(in the rows, 128 means zero)
A single turn carries every row of the set below to another of its rows. Some are shown first; where does it send the rows asked next?
j34: [166 136 178 129 108 136  93 121 128 129 132 141 106 129 144 157 133 118
 130 128 137 132 137 154  87 142 119]
j38: [115 115 146 115 141 131 130 109 136 152 135 157 127 133 147 139  84 149
 149 150 130 156 142 135 121 125 157]
j205: [133 135 156 113 138 144 128 107 112 130 145 167 129  98 141 150 123 161
 103  92 108 146  83 138 136 101 135]
j30: [109 117 148 126 153 122 115 124 120 130 145 143 151 142 148 118  77 153
 143 130 130 156 143 138 116 135 132]
j582: [153 124 152 140 129 143 117 128 114  97 128 112 118  96 124 144 135 133
  87 111  84 136 124 133 144 123  84]
j83: [140 142 144 141 111 128 103 134  84 111 139 110 119 117 147 148 144 139
  93 119 105 126 110 159 148 113  96]
j306: [153 137 176 132 121 123 109 127 149 139 134 141 110  97 154 156 133 118
 121 133 132 112 141 152  80 134 111]
j730: [153 159 168 122 124 149 115 121 114 124 127 149 135 109 123 131 176 158
  98 114 107 123 115 146 142  92 112]
j603: [162 126 173 123 114 160 122 126 159 135 144 137 116 118 150 156 126 135
 137 135 137 140 144 164  93 133 103]
j559: [107 163 121 120 162 157 135 131 117 145 140 139 160 104 107 123 130 151
 122 138 111 127 123 125 151 113 128]
j164: [122 144 140 136 161 144 141 109 137 141 153 140 157 128 121 107 111 164
 109 143  95 115 135 127 148  95 115]
j889: [141 126 112 140 116 138 136 143 130 105 115 114 102 139 126 112 112 139
  94 142 112 108 121 124 154 129 125]
j56: [157 133 160 154 128 145 146 110 121 147 150 157 118  88 113 165 114 143
 127 123 130 145  91 139 137 138 151]
j832: [139 120 124 139 115 133 123 134 118  98 116 100 102 113 138 104 118 129
 118 145 126 107 158 124 144 125 132]
j67: [113 111 165 120 149 114 133 121 116 159 133 162 138 132 151 123  87 136
 145 147 106 137 148 157 129 136 144]
j512: [156 136 189 143 106 142 113 130 144 140 134 132 116 104 144 157 125 122
 130 129 104 122 157 147  88 150 124]
j498: [153 142 148 120 123 151 125 115  81 123 140 114 126  96 113 130 154 141
 104 107 117 120 130 148 147 103  91]
j385: [103 112 143 104 164 118 118 126 131 161 138 147 131 127 159 121  97 138
 137 142 127 142 140 143 131 131 149]
j791: [125 140 164 142 168 132 139 126 119 132 135 170 132 103 132 187 139 146
 105 116 111 133 119 146 114 153 126]
j250: [127 153 157 124 135 143 146 115 110 138 157 159 133  78 129 168 118 135
 101 104 135 144  95 139 114 130 122]
j780: [172 137 158 135 129 125 107 112  80 112 133 124 128 109 105 128 147 134
 132 115 100 139 114 168 147 120 123]
j298: [148 138 173 129  95 119 113  89 131 138 132 143 124 117 150 150 119 136
 123 146 114 124 159 164  84 125 121]
j803: [155 136 137 138 109 163 115 127 115 117 126 105 115 141 139 118 121 127
 109 162 119 114 162 122 128 143 150]
j812: [123 133 134 118 138 132 112 117 118 156 125 152 118 132 168 120  67 137
 132 155 116 138 120 154 133 148 139]
j404: [154 139 173 134 118 141 115 134 151 138 131 119 117 114 144 169 151 149
 104 126 104 123 140 151  80 131 111]
j128: [110 125 155 109 163 102 139 118 120 152 126 158 133 137 151 126  95 170
 116 123 114 148 134 158 126 132 136]
j606: [121 158 134 145 147 162 132 137 113 121 123 147 142 103 128 131 135 174
 105 129 108 122 100 110 150 105 144]
j806: [134 115 133 147  99 146 127 136 118 109 119 111 104 127 137 105 109 116
 126 152 108 112 139 139 154 145 133]
j663: [144 132 133 147 115 146 114 132 116 102 106 108 115 129 137  95 108 138
 136 168 122 120 145 131 137 119 116]
j685: [148 133 116 145 101 131 120 150 115 100 116 126 111 139 125 133 117 133
 135 151 139 112 153 137 147 128 119]
j351: [135 152 158 150 150 149 128 131 129 145 136 126 167 101 105 114 129 150
 131 164  97 154 115 134 147 112 136]
j247: [106 125 136 129 158 142 148 115 139 142 130 148 137 122 112 117 137 156
 106 139 102 136 134 138 182 124 114]
j656: [138 171 157 122 143 150 150 120 140 133 152 162 112 101 142 175 127 151
 105 106 123 141 125 150 126 147 151]

j30 goes to j603
j806 goes to j67
Now these:
j205 goes to j730
j38 goes to j34
j247 goes to j791
j812 goes to j298
j351 goes to j56
j559 goes to j250
j164 goes to j656
j889 goes to j128
j832 goes to j385

